In the rows, zero is written as 128.
One hidden turn or mirror swaps the rows below in pairs. Which row is each named row swapped with?
The rows were stretched afterwards, more along some directions than others.
Dubi: [112 109 134 119 128 116 133 141 125 141 143 114 137 127 119 152 141 106
 157 139 139 115 123]
votor: [112 160 124 142 107 134 113 102 103 147 165 133 142 128 152 138 148 136
  88 128 116 130 140]
riral: [ 93 125 125 104 114 126 120 148 104 158 134 117 112 118 139 169 146 151
 141 117 183 144 124]
Buzu: [125 159 123 148 102 148 110  95 118 141 168 145 145 133 141 131 143 137
  96 123 114 132 145]
Tuda: [140 163 113 153 141 136 137 106 104 107 141 166 136 115 141 122 105 124
 108 129 111 119 141]
Razol: [109 125 139 108 136 113 169 150 155 143  92 104 110 136 128 109 144  90
 128 104 130 130 130]
Lir: [167 109 119 118 103 157 119 103 147 132  90 144 116 133 110  93 104 115
 110 126  99 125 139]
bafa: [162  95 127  95 161  88 164 130 172 110 145 113 135 101 133 112  93 109
 134 135 130 119 130]
Vafin: [160  82 142  98 160  86 157 141 161 116 130 100 144 101 137 112 106 101
 147 137 127 114 128]
Lolo: [166 113 126 126 124 159  89  93 134 137 134 171 110 110 154 162 126 143
 158 106 132 153  89]
Kofa: [159 101 116  98 152  93 158 140 161 114 134 113 126 101 129 111  95 107
 124 131 132 125 133]
gufif: [135 141  94 111 103 138 158 108 141 144 105 132  92 123 134 104  92 105
 100 121 121 110 120]
vari: [131 153 125 140 109 163 116  98 140 139 168 146 146 117 121 142 144 138
 116 115 110 126 137]
difa: [165 126 146 128 161 135 153 108 145 108 124 147 146 107 120 110 131  78
 142 141  95 145 160]
rin: [185 105 119 119 119 161 114  95 138 119 105 158 124 127 119 103  95 124
 119 130 107 122 143]
Gel: [100 140 107 112  95 118 135 125 113 178 123 109  96 121 142 134 127 130
 104 128 135 116 124]
Mus: [138 136 136 153 137 134  97 124  79 106  72 133 124 146 147 122 124 147
 110 137 119 141 113]
tuso: [177  93 126 104 138 129 112 104 156 139 117 156 106 102 150 148 109 131
 164 104 131 137  94]
Mukif: [107 133 152 109 137 114 171 142 158 143  87  98 114 129 139 101 150  89
 122 106 125 141 137]
tizek: [ 91 163 124 131 112 130 134 132 101 151 117 110 127 160 126 134 169 102
 106 145 126 145 129]
Nug: [125 162 119 142 106 148 122  95 122 140 168 143 147 128 135 133 147 132
  97 127 113 132 144]
vipus: [ 75 137 140 104 119 116 133 157 112 162 110 102 109 126 147 156 168 136
 134 106 177 147 120]
nepe: [ 73 132 136 105 110 115 133 159 113 170 120 109 105 134 144 154 160 136
 138 105 180 136 122]
tulug: [110 118 128 106 127 127 113 145 110 149 154 124 120 103 139 177 141 152
 145 130 172 143 121]
zel: [149  84 136 103 152  88 152 145 152 116 144 108 145 105 132 122 108 106
 149 139 132 107 133]
lolu: [ 77 130 144 102 115 115 138 162 117 162 106  97 108 130 149 145 162 135
 129 109 172 138 126]
bobi: [142 165 109 153 138 137 133 104 103 107 133 168 132 123 146 120 104 126
 116 124 121 120 134]
Duv: [121 162 126 128 134 113 140 101 108 147 137 123 127  98 152 137 140 121
 111 153 116 140 150]
vek: [100 128 134 103 122 108 154 153 145 147  86 108 109 140 132 117 149 101
 131 101 150 132 127]
diri: [102 141 100 103  98 116 152 123 126 174 113 109  90 125 149 126 117 116
 103 118 135 112 113]
balur: [154 123  93 111 142 107 127 114 127 139 101 131  92 146 133 131 117 120
 125 135 114 139  99]
Por: [102 159 124 124 121 122 133 132 108 153 115  99 122 156 128 128 168 100
 104 151 116 150 127]
mavi: [186 101 123 116 124 147 109  98 133 117  96 165 119 122 126 107  94 123
 121 125 113 124 141]
Getuf: [147 128 122 118 123 174 107 103 119 130 155 146 125  98 129 170 134 140
 144 141 134 157 117]
gam: [187  91 126 107 147 120 115 108 163 133 119 145 109 104 142 135 108 132
 153 109 117 136 100]
dapa: [164 132 144 127 163 131 145 109 141 115 133 140 146 102 120 119 141  84
 145 143  99 150 158]
lidu: [173 111 115 116 148 121 116 106 135 110 108 153 120 138 134 115  95 125
 120 125 115 107 121]
kiso: [155 134 125 148 129 137  87 109  82 114  85 146 125 146 165 121 122 142
 115 139 121 151 102]
nik: [127 159 132 165 147 110 135 119 110  93 128 129 155 134 130 101 120 124
  98 139  90 115 145]
sek: [175 112 122 121 141 143 111  98 129 115 110 162 124 128 139 121 103 127
 122 122 111 118 133]
Bur: [121 166 126 170 141 116 129 116 101  96 137 148 152 128 136 116 123 125
 103 132 100 120 147]
fotas: [178 104 119 110 113 158 123  96 144 125  93 153 116 123 122  97  92 118
 113 130 106 119 143]
tazez: [131 159 125 170 147 119 125 113  98  97 140 157 144 129 139 122 115 129
 111 131 106 122 136]
pazam: [131  86 149 105 153  85 153 141 140 129 138 101 137 107 143 128 123 106
 150 140 132 116 127]
nebir: [ 81 130 137 102 119 102 150 161 125 158  95 101 104 139 139 138 152 125
 134 102 176 129 120]
feb: [ 99 162 137 152 111 117 103 106  73 144 134 121 146 122 170 126 157 130
  81 135 119 136 157]
Toku: [ 80 121 134 106 114 116 128 160 108 160 129 107 114 127 142 161 155 148
 139 117 177 135 126]
Nozo: [ 84 126 142 104 108 127 126 155 109 164 117 113 109 124 140 159 157 145
 137 115 181 145 129]
kotid: [115 155 125 171 139  97 120 123  91 102 150 138 157 139 134 125 132 129
 107 140 110 120 135]
teza: [113 107 148 105 140 108 150 139 133 140 141  98 142 107 138 140 142 105
 147 144 131 115 130]
bokan: [132 137 134 145 137 140 102 127  86 106  71 126 126 145 139 125 126 148
 110 140 114 134 115]
dekip: [122 143 142 153 134 141  93 129  82 110  78 129 131 146 134 131 140 157
 117 132 120 137 121]
nete: [149  91 134 100 152  85 164 145 163 112 135 103 141 106 131 110 102 110
 136 138 135 108 138]
nobal: [177 107 118 115 110 160 118  95 134 126  98 163 118 130 115 103 101 121
 118 136 112 127 147]
duf: [154 125 123 122 126 171  97 105 117 128 146 146 130  99 131 164 138 132
 141 144 118 163 112]
Rak: [122 157 115 144 101 150 110  98 122 143 170 149 143 127 136 143 144 138
 104 115 120 128 137]
lita: [157 131 125 149 126 138  81 112  82 111  83 151 126 143 154 127 120 145
 112 137 120 150 105]
poze: [161  87 130 101 158  90 164 139 164 111 150 111 140 103 125 116 101 103
 142 137 124 115 131]
buko: [151  88 131  98 158  84 163 138 158 114 137 109 137 104 127 115 100  96
 144 143 128 108 131]
bada: [105 162 123 151 100 119 110 103  86 144 141 129 145 135 161 119 143 123
  74 139 113 123 157]
Podef: [131 134 147 134 145 136 119 132  94 110  59 126 119 135 137 116 127 145
 115 133 126 135 127]
Vinud: [152 154  97 112 123 149 160 110 164 116 124 149 113 114 108 109 102  97
 107 122 114 132 136]
vupu: [110 110 151 122 127 114 133 139 123 143 138 111 141 119 131 146 149 106
 150 142 136 123 133]
pom: [158 142  99 112 123 142 158 105 167 114 129 148 108 121 113 106  99 100
 110 123 116 138 132]

Swapped with tizek: difa
Swapped with feb: lidu
Swapped with Duv: balur
Swapped with Por: dapa
Swapped with tazez: Mus

One hidden turn or mirror swaps the rows below in pairs. Which row is each named row swapped with?
The rows were stretched afterwards, more along some directions than others.
vugan: [147 146 123 107 122  84 119 134 123 120 120 101 108 118 109 124 128 124
 123 131 119 115 102 151 146 118 146]
Ges: [152 136 115 111 140 136 121 123 139 140 114 116 116 131 124  98 110 120
  62 148 146 128 140 157 104  95 153]
furo: [167 126  94 100 121 144 143 125 137 132 116 160 121 130 110 123 129 100
 122 134  95 112 127 152 102 135 130]
fina: [155 145 114 131 107 133 142 156 103 152 107 150 130  93 130 149 129 146
 121  84  98 157 125 155 128 143 110]
kulat: [ 83 154 116 123  95 121 107 122 129 130 124 143 128 104 111  97 130 118
  96 162 123 116 129 117 123 120 112]
Bote: [127 153 172 129 150 138 106 116 121 111 145 117 109 151 154 107 109 147
 172 130 164 118 137 138 145 124 145]
seti: [156  89 100 124 128 145 123 118 149 143 123 125 115 144 131 127 118 144
 121 105 124 127 149 168 116 123 148]
befed: [164 163 159 123 131 151 109 102 111 127 119 142 113 144 133  85 127 147
 172 137 139 110 121 154 150 114 167]
Gazot: [ 99 165 117 137  98 129  91 172 115 131 126 134 111 106 145 134 134 155
 160  85 120 156 143 150 127 152 114]
Sen: [150 103 106 142 132 143 134 147 128 134 113 132 123 132 171 134 102 139
  96 107 131 132 137 141 135 122 117]
dodi: [112 101  94 136 136 141 158 145 134 140 121 116 153 128 130 134 142 115
  72 130 123 143 123 120  99 125 117]
fazik: [180 161 149 130 112 165 123 126 117 144 100 143 122 111 130  86 129 157
 148 129 133 127 115 156 138 116 180]
Rupat: [ 99 125 102 152 108  91 102 129 149  88 155 114 110  98 111 153 121 143
 129 123 143 119 134 124 143 130 112]
pupod: [125 120 120 145 118 123 118 127 116 120 117 130 126  86 115 127 160 121
 124 107 113 127 106  97 124 145 143]
lom: [126 112 119 145 113 120 117 115 119 119 131 132 130  84 116 136 155 122
 109 113 117 129 109  96 121 142 141]
Laz: [149 130  90 100 116 152 139 129 143 125 117 148 115 125 107 124 123  97
 133 132 107  99 127 147 125 134 127]
nom: [120 135  95 103 115 152 134 142 132 123 106 142 117 123 109 109 128  92
 140 117 116 100 134 140 135 139 128]
zofez: [161 165 158 132 131 151 103 101 121 126 117 144 112 141 137  88 132 157
 179 133 149 113 117 146 150 113 165]
Zepu: [102 164 122 143  95 131  93 173 117 128 121 132 109 113 153 134 131 157
 157  92 114 157 139 149 131 144 111]
Zovi: [ 87 116 115 118  87 143 136 117 111 143 121 150 155 129 121 117 139 133
 150 114 103 108 107 115 142 152 117]
nanuv: [169 131 103 149 113 155 129 114 136 147 128 150 127  91 121 111 158 121
 112 149 108 155 140 148 119 118 111]
rigim: [ 94 112  99 158 110 112 100 140 149  94 149 121 112 110 132 148 114 145
 131 109 145 130 149 124 136 131 108]
Mupan: [128 134 112 136 120 135 152 166 128 154 106 135 133 111 171 125 109 128
  63 105 131 117 121 132 128 124 100]
linup: [177 125 140 171 132 106 129 108 128 138 123 144 128 120 154 128 159 151
 111 149 111 149 114 116 104 111 142]
zaf: [125 154 132 123 128  72 106 132 115 109 127  94 109 101 112 128 127 135
 138 124 131 115 113 138 150 124 129]
gimez: [186 112 114 134 121 122 134 109 138 141 130 157 132 124 134 140 144 132
  93 157  97 127 108 132  96 118 136]
dotem: [ 93 153 135 167 109 114  89 157 113 129 122 126 118 126 164 117 151 161
 163 108 129 151 147 125 128 131 115]
maroz: [ 95 133 108 149 113  91 104 136 142  86 156 108 109 101 111 155 126 142
 140 120 144 119 130 122 138 132 114]
lok: [ 70 140 116 124  88 123 109 121 126 132 129 149 136 107 111 108 127 120
 110 149 112 115 136 113 129 138 107]
Dum: [138 162 166 126 144 139 106 100 119 116 133 126 112 154 142  94 121 148
 176 136 161 110 127 141 150 114 151]
bevin: [126 118 138 127 117 149 161 135 100 157 100 136 165 112 126 126 133 148
 158  88 111 127 108 116 135 155 135]
Mida: [176 143 142 151 132 128 172 115  97 170  96 152 148 101 138 140 134 159
 144  66 112 133 120 136 146 137 105]
Kovi: [126 148 123 116 120  76 107 134 130 107 131  94 112 104 100 138 120 136
 132 120 128 119 104 149 151 123 136]
kena: [119 163 168 121 145 135 103 103 119 112 137 117 114 150 143  99 112 146
 175 129 163 115 128 137 144 121 146]
befiv: [110 109 101 159 125 120 101 129 146 100 146 123 113 111 142 148 110 148
 131 107 143 130 147 122 133 134 111]
zoz: [118 155 119 107 128 128 102 116 135 133 117 132 113 120 118  96 112 110
  73 154 141 113 128 135 118 106 133]
suse: [105 154 107 114 111 119 102 125 139 129 120 133 114 107 106  97 123 112
  77 162 133 116 129 134 117 107 125]
Zata: [120 146 114 116 115 124 113 126 132 130 127 136 113 111 114  96 122 107
  70 173 133 120 133 134 112 105 133]
Ven: [ 75 148 123 126  93 125 102 114 128 128 133 146 134 116 120  98 130 124
 106 157 128 116 128 109 124 126 112]
ziv: [120 127 151 135 155 135 137 135 124 124 145 112 130 131 156 134 115 134
 120 123 147 138 123 119 100 128 121]
gano: [ 89 118 112 149  90 126 131 160 144 136 138 153 124 108 139 147 126 147
 125  92 113 129 157 129 124 158  91]
rogid: [100 162 139 158 111 115  86 160 113 131 117 125 113 127 165 114 143 163
 167 101 128 154 151 138 129 133 119]
gif: [153 123 143 135 130 148 169 145  94 144 106 136 149 118 124 134 146 144
 175  80 117 131 112 123 137 152 136]
guzi: [177 116  99 137 112 152 128 109 135 141 126 143 126  99 122  99 150 120
 113 156 110 151 133 162 130 118 127]
Zodap: [139 131 133 172 122 103 110 108 123 131 129 147 131 130 165 123 165 156
 122 143 121 137 124 110 112 120 128]
Vifog: [166 128 104 140 115 150 121 107 130 152 118 143 128 103 120 101 154 125
 128 151 116 147 139 153 129 117 118]
Tebag: [123  96 105 134 119 133 132 116 141 151 130 136 126 142 128 140 133 152
 147  84 120 139 158 149 118 143 124]
kepat: [151 128 119 135  92 152 121 180 139 141 112 135 110  77 129 126 117 149
 124 112 105 137 128 151 106 139 152]
mazu: [103 119 142 154 126 127 127 157 136 124 120 115 114 111 151 132  95 158
 172  74 127 125 161 141 154 150 107]
rup: [158 133 145 146 132 155 166 148 105 139 106 128 150 109 123 134 149 151
 174  95 118 140 101 122 132 145 147]
rida: [109 132 129 144 100 146 116 192 149 121 126 117 108  80 145 131  96 153
 139 100 121 129 132 138 120 145 133]
suma: [130 126 153 127 155 133 130 127 130 117 155 111 121 147 158 130 105 132
 121 135 152 132 134 132 110 125 129]
ruta: [168 143 117 137 114 139 151 147 105 162 101 155 140  88 135 146 130 149
 110  76  98 151 122 154 126 140 107]
rineb: [ 94 123 122 121  86 135 134 118 109 147 118 150 150 117 119 114 132 130
 145 125  95 120 123 118 137 153 115]
foris: [114 106 100 154 120 110 107 129 147 100 144 121 109 118 134 156 110 142
 122 113 138 130 147 121 135 127 103]
Duzis: [139 159 121 155 140 153 101 121 150 104 161 134 124  95 139 129 156 126
 100 128 143 143 118 137 117 117 124]
vafe: [105 102  98 144 130 151 154 151 136 132 126 124 152 117 148 133 134 119
  68 123 115 143 123 126  99 131 108]
zek: [150 126 141 173 123 109 116 124 127 141 120 146 130 131 168 126 157 159
 126 138 124 152 123 111 107 118 140]
Las: [113 142 110 122 121 140 126 127 115 131  98 141 129  99 110 113 144 106
 159 100 116 113 126 114 145 146 133]
Buzi: [ 93 163 126 148  99 127  88 172 118 121 128 127 111 113 150 128 134 160
 168  86 128 159 148 152 132 144 116]
Muz: [153 166 159 126 132 152 104 104 116 135 119 141 113 146 135  87 126 151
 179 135 154 111 124 148 152 118 158]
memak: [121 110 126 132 148 147 154 140 131 141 133 115 153 127 152 137 123 134
  86 115 138 144 120 127  98 131 126]
nev: [161 172 162 128 125 161 101 101 119 130 115 151 115 128 138  88 126 152
 162 133 144 112 109 143 152 117 165]
zigim: [158 140 114 163 121 162 123 114 143 124 142 151 129  90 125 115 162 126
 112 139 122 153 136 144 119 119 113]
guf: [172 120 118 108 124 111 130 121 115 149 105 116 119 114 118 116 129 125
 128 141 106 130 114 157 139 122 147]
Mopam: [152 133  90 105 111 146 131 127 145 127 122 156 119 121 105 126 128 105
 123 144 110  98 122 142 112 131 124]
memis: [157 107 106 136 131 149 146 150 124 147 102 137 128 123 171 129 103 136
  90  97 131 126 131 144 136 125 120]
kasu: [130 152 151 132 157 147  91 138 128 100 139 105 110 138 173 125 130 136
 126  98 136 130 107 144 110 130 160]
Ladu: [135 146 140 140 161 146  99 130 137  94 144 111 112 132 160 131 144 134
 121 103 133 131 101 137 106 131 156]
basav: [104 151 113 120 108 128 107 126 139 133 124 141 119 108 109 101 116 114
  84 166 135 110 128 124 116 114 122]

Swapped with ruta: memis
Swapped with dotem: maroz
Swapped with Laz: nanuv
Swapped with Rupat: rogid
Swapped with guf: gimez
Swapped with rida: Tebag
Swapped with gano: mazu
Swapped with dodi: rup

